These views show one set of named points, seen from different sides, and a view may be mirrored.
A view may leave some points out, and in a few views one point is out of place. Which views, in the order they come, and which point in each? Write no view if none.

Scene 1 (6 views)
panel a:
  j_134 [-10  19   7   1   2  -4  -3  -9]
  j_607 [-23  17   4  14 -22  -2   1   4]
  j_807 [-27  13   6   7 -23   3  -2   6]
  j_433 [ -4  18   6   7  -1  -7  -1 -10]
  j_316 [-11  21   3  10  -1  -1  -6  -1]
  j_396 [ -4  16   5  10  -1  -3  -4 -11]
  j_604 [ -8  18   5  10   4  -2   1 -10]
  j_24 [-27  11   7   9 -23  -1  -6   3]
  j_45 [-6 21  1  6 -1  0 -3 -9]
  j_155 [-25  14   2   9 -28   2  -1   8]
  j_844 [-29  15   8  13 -22   0   1   3]
  j_720 [-23   7   6   5 -19  -4   2   7]
panel b:
  j_396 [-18  39   7  57  12 -14 -13 -11]
  j_607 [-16  24  24  52  24   1   0 -10]
  j_45 [-18  38   7  50  14 -14 -15  -8]
  j_433 [-17  36   8  56  10 -17 -13 -13]
  j_135 [-19  37   8  54   6 -13 -18 -10]
  j_155 [-12  24  27  51  34   1  -1  -9]
  j_604 [-20  34   3  55  10 -13 -12  -9]
  j_807 [-17  21  24  53  33  -2  -2  -7]
  j_122 [-16  21  28  51  29  -2  -6  -7]
  j_316 [-19  35   8  52  17 -14  -5  -5]
  j_24 [-21  24  24  57  33  -3   0 -11]
panel c:
  j_396 [ -6 -52   0  13   1 -18  12  -2]
  j_604 [ -2 -49   0  15   2 -23   9   1]
  j_134 [ -4 -46   2  12   9 -18  12   2]
  j_807 [ -6 -37 -25  10  10  -8  -2 -10]
  j_720 [ -1 -39 -23  11  13 -10   5 -15]
  j_607 [ -6 -42 -28  12   4 -13   3  -7]
  j_316 [-10 -44  -5  11   4 -22   7  -3]
  j_122 [ -3 -39 -26   6   6  -6  -1  -5]
  j_155 [ -7 -41 -31   6   8  -8  -1 -12]
  j_433 [ -3 -50  -1  12   1 -19  16   0]
  j_844 [ -5 -38 -28  15   7 -10  -1  -7]
panel d:
  j_135 [  0 -44 -13  23  -2  11  35 -19]
  j_844 [ 12 -25  -7  14 -28  26  32 -16]
  j_316 [  5 -35 -14  16 -12   6  35 -14]
  j_122 [ 12 -29  -8  14 -25  30  37 -10]
  j_433 [ -3 -42 -10  17  -5   9  35 -17]
  j_24 [ 12 -31  -7   7 -30  24  34 -16]
  j_807 [ 12 -29  -9  11 -31  25  35 -11]
  j_607 [ 12 -25  -4  14 -23  24  36 -16]
  j_396 [  1 -44 -10  18  -7   7  34 -18]
  j_134 [ -5 -41 -19  16 -11   9  35 -17]
  j_155 [ 15 -27  -4  11 -29  27  41 -11]
  j_720 [  3 -30  -3  10 -32  22  37 -11]
  j_604 [ -2 -40 -13  23  -9   6  33 -18]
  j_45 [  2 -42 -15  20  -7   8  39 -16]
panel e:
  j_607 [-11   7  25  -5  11  17 -24  14]
  j_134 [-12   5   5  11  11   1 -25   0]
  j_720 [-21   9  21  -3  14  12 -16  17]
  j_316 [-11   8  17  12  10   3 -29   4]
  j_45 [ -9   9   9  11   3   2 -30   0]
  j_844 [-16   5  25  -5  15  20 -22  12]
  j_433 [ -8   5   9   7   5  -4 -25   0]
  j_155 [-18  11  25  -5  10  20 -24  21]
  j_122 [-18   4  20  -4   9  22 -25  17]
  j_604 [ -8   6  12  11   6   1 -24  -5]
  j_396 [-10   8  11   7   4  -3 -28  -3]
  j_24 [-21   8  23  -7  17  16 -25  14]
panel f:
  j_607 [  3  17  -7 -15   1 -27 -38   6]
  j_720 [  6  17  -4 -13   9 -32 -31  -1]
  j_134 [ -4   4 -20  -9  14 -20 -15   9]
  j_604 [  0   3 -25 -10   8 -16 -18   7]
  j_844 [  6  18  -6 -15   7 -27 -40   7]
  j_135 [ -6   7 -30 -10   5 -18 -16  11]
  j_396 [ -2   3 -26  -7   5 -23 -17   8]
  j_807 [  4  20  -3  -9   9 -29 -38   6]
  j_24 [  5  16  -5 -11   9 -34 -38   8]
  j_433 [ -3   4 -23 -10   5 -22 -14   8]
  j_122 [  1  25  -5 -11   6 -27 -36   8]
Moved in: no view
